rotation ticks, each row followed by its count of ticks
The counts run from 0 to 949.
[100 129 145 109 122 114 140 109 128  46 149 187 144 120 138 126 125 128
 105 126  94 123 122 115 119 135  89  94 110 114 139 105 159 133 116 111
 166 169 176  84 139] | 751
[114 143 148 108 143 133 133 123 117 126 214 120  81 107 146  96 142 117
 127 132 129 145 109  93 158 126 105  72 114 114 126  63 125  83 114 119
 166 126 136 160 116] | 24
[ 99 130 156  86 131 120 140 147 152 123 164 174 104 149 142  92 115 109
 121 189 124 136 162 109 110 121  80 140 110 147 126  95 166 109 118 127
 171 156 141 132 165] | 560
[129 177 134 117 137 174 122 182 121 113 147 186 125 113 147 106 136 118
 104 167 131 135 119 113 157 139  85  97 130 158 144  74 170 138  91 127
 151 139 145  99 146] | 544
[ 92 126 139  90 155 115 118  91 153 102 148 154  95 123 131  96 176 148
 140 154 137 171 129 110 115 121  86  56 139 118 120 119 110  96 122 108
 163 156 170 117 128] | 410
[ 68 118 152 101  93 124 129 166 122 129 154 109 101  85 130  97 123 108
 131 167 114 154 102 107 167 138 107  58 117 114 155 115 123 118 122 123
 152 157 150 130 154] | 531
[130 174 140 121 138  98 141  96 116 137 176  99  89 125 111 156 162 103
 123 137 130 171 126  96 135 129  78  73 146 105 172 123 142 129 120 110
 164 162 168 120 123] | 613
[ 96 131 150  88 140 116 131 139 145 120 166 171 121 156 156  78 119 119
 116 186 119 119 157  85 105 129  80 133 123 150 129  85 161 115 103 123
 179 148 132 142 158] | 561
[155 157 110 124  94  97 105 120 126 157 158  97 108 122 143 162 129  91
 121 155 119 139 121  94 150 164  67 105 141 136 151  76 132 108 132  96
 188 146 150 125 148] | 523
[111 147 134 132 124 119 110 143  96  86 122 186 120  81 163 134 153 120
  95 140 112 136  84 118 133 162  92  80 133 133 149  94 106 109 136  86
 166 112 146  83 151] | 930
[134 165 128 111 178 146 113 135 122 177 199 143  92 116 122 131 144 134
 152 164 122 143 155 123 141 138 107  79 146 138 164 127 167 137  92 131
 151 116 176 110 129] | 699
[100 148 157 119  90 120 155 157 129  80 176 169  87 101 149 157 140  86
 108 134 116 169 132 143 145 131 111 104 114 119 160 119 194 126 111 130
 122 136 164  89 109] | 452
[167 163 146  61  99  94 114 142 120 142 136 120  95 124 116 120 115  94
 138 174  91 157 113  99 109 131  84  98 144 124 162 145 168 151 119 138
 172 117 151 139 150] | 820
[107 120 133  92 110 124 107 143 110 113 146 175 110 105 157 109 128 128
 154 202  99 131 138 119 105 146 124 137 122 149 133  59 147 101 146 117
 191 128 147 104 114] | 744
[111 146 105  86 143 116  99 127 124 152 171 147  92 130 147 149  95  91
 122 170 113 122 127 118 157 153 140  62 160 131 181 105 152 124  92 135
 134  85 135 145 143] | 879
[101 166 156 145 144 100 138 145  86  98 196 155 119 129 141 124 157  96
 103 114 102 139 139  98 111 164  91 102 103 101 164 109 156 112 113 107
 155 128 154 133 104] | 267
[127 125 166  91 103 127 122 156 137 107 136 157  79 120 131 126 126  87
 115 157 112 146  83 133 161 101  76 108 123 157 145 125 155 118 111 138
 167  98 142 113 196] | 722
[125 107 147  88 109 131 119 117 153 131 189 111  88 124 146  92 135 120
 149 180 154 135 166 101 135 109  97 102 142 141 149  91 159 121  91 125
 172 148 153 115 134] | 801
[ 62 146 149  86 130  98 138 114 130 109 154 159 132 117 145 114 143 108
 140 143  74 164 110 124 115 122  82  96 151 113 123 146 177 143 138 140
 144 170 175 114 123] | 67
[ 97  99 164  91 136  87 124 110 136 140 188 141  88 101 132  90 125 123
 151 128  99 158 135 136 103 115  99  94 116 113 141 140 137  94 122 113
 183  90 169 127 148] | 414
[137 156 114 103 121  70 114 111 144 137 162 161 126 158 148 178 122  90
 118 164  90 136 159 108 110 175  70 132 139 137 139 111 156 106 134 107
 164 141 153 138 149] | 763
[ 79 155 138 154 143 138 131 145  94  98 162 163 110  81 123 130 139 121
  99 162 122 155 103 114 151 154 138  87 117 130 169  83 148 110 115 123
 171 109 153 103 114] | 448
[ 74 164 123 102 148 118 109 131 110 136 164 138 101 119 161 147 154  87
 143 161 112 136 118 101 153 148 121  48 169 107 186 131 143 134 126 134
 105 142 127 131 122] | 189
[134 156 133  88  97 131 129 147 111 184 148 134 117 109 161  94  99  67
 134 137  88 158 111 129 151 119  95  98 151 124 166  79 152 123 140 130
 154 126 125 112 167] | 39
[ 95 131 155 113 153 113 124 106  90  73 146 176 115 158 128 108 173 101
 146 157  93 143 112 118 114 126  94 115 115 127 161 103 148  99 147 140
 187 116 133 143 158] | 566
[101 175 118 116 131 114 103 136 114 163 152 191 141 137 164 120 161 111
 130 138  91 152 147 129 109 155  87 122 159 147 134  81 156 123 135 102
 181 131 171 113 111] | 160
[ 97 122 141 114 124  86  94 147 122 124 193 155 102 141 160 150 121  99
 128 153  96 108 140 111 135 178  96 125 112 146 147 101 150  97 103 103
 175  85 144 160 140] | 176
[ 78 163 134 110 131  96 151 112 139 104 139 167  91 138 168 123 163  74
 102 152 130 178 124 109 126 128  92 108 136 123 141  88 145  90 140 120
 132 160 108 144 134] | 468
[102 136 143 106 124 102  99 137 140  66 142 181 118  74 161 141 124 141
 112 186 120 118 115 105 113 156 102 101 148 147 136 133 156 138 106  98
 155 119 154  70 133] | 841
[126 112 136 126 122 111 125 124 102  87 197 137 101 149 144 164 135  94
 147 156  98 109 138 116 152 158  85 116  84 121 158  88 147  76 136 117
 163 135 141 140 180] | 867
[ 93 153 132 120 150  81 145 115 114 149 169 166  80 133 148 174 150 110
 120 182  93 125 138 119 107 139  99 143 145 121 131 113 128 108 172  93
 182 145 161 121 145] | 74
[107 149 138  83 116 130 129 163  78 126 148 164  91  98 146  97 140 132
 127 174  95 134 116 113 108 147 123  77 121  98 138  74 107 115 154 105
 167 159 146 128 108] | 833
[ 55 106 147 137  99 103 111 135 149 110 178 150 142 100 183 115 131 105
 132 137 111 140 143 114 133 157  75 128 127 142 141  88 155 102 127 102
 175 151 147  99 148] | 261
[110 135 115  83 130  82 147 120 155 145 168 164  83 110 150 166  85 108
 105 171  98 139 145 123 121 157 108  81 125 101 138 132 120  99 141  91
 127 154 137 136 169] | 676
[134 140 135  96 126 117 118  75 111 136 141 125 123 148 129  98 143  96
 152 138  97 153 108 108 130 105  75  95 161 134 165  96 149 132 140 144
 197 137 147 116 167] | 221
[142 195 135 112 146 124 139 135 126  86 145 198 136 108 125 122 125 127
 112 160  98 174 115 115 116 157  85 115 104 131 107  91 171 113 118 121
 157 146 156  97 126] | 62
[103 163 128 113 146 129 117 147  87 131 161 168 104 123 125 171 164 135
 135 180  98 116 139 121 123 148 117  85 152 131 157 132 158 160 128 119
 166 151 198 101 107] | 940
[152 145 161  95 125 116 147 136 101 111 183 120  69 124  91 127 125  97
 119 132 104 149 113 116 152 121  88  83  99 109 166 138 165 126  90 142
 162 100 157 139 164] | 29
[ 99 123 141  97 123 103 114 143 131  76 137 185 118  78 137 134 104 147
 107 185 110 111 120 108 108 157 107  96 135 145 148 131 146 131 102  97
 173 120 164  83 144] | 840
[ 94 113 108 114 138 119 137  94 134 135 142 171 119  95 156 131 108  98
 138 152  98 152 133 151 131 142 111  72 129 100 155 100 107  84 163 104
 132 159 138  89 195] | 587
[ 92 177 121 107 178  97 109  94 103 123 153 157 147 132 159 126 127 104
 134 146  67 141  94  86 113 165  88  85 161 105 143 116 136 122 149 119
 154 135 134 142 130] | 669
[120 129 112 113 109 106 128 117 134 157 170 143  90 119 147 162  91  81
 112 172 125 125 172 119 127 154 132  98 146 122 208  98 154 121 111 118
 136 117 130 108 162] | 194
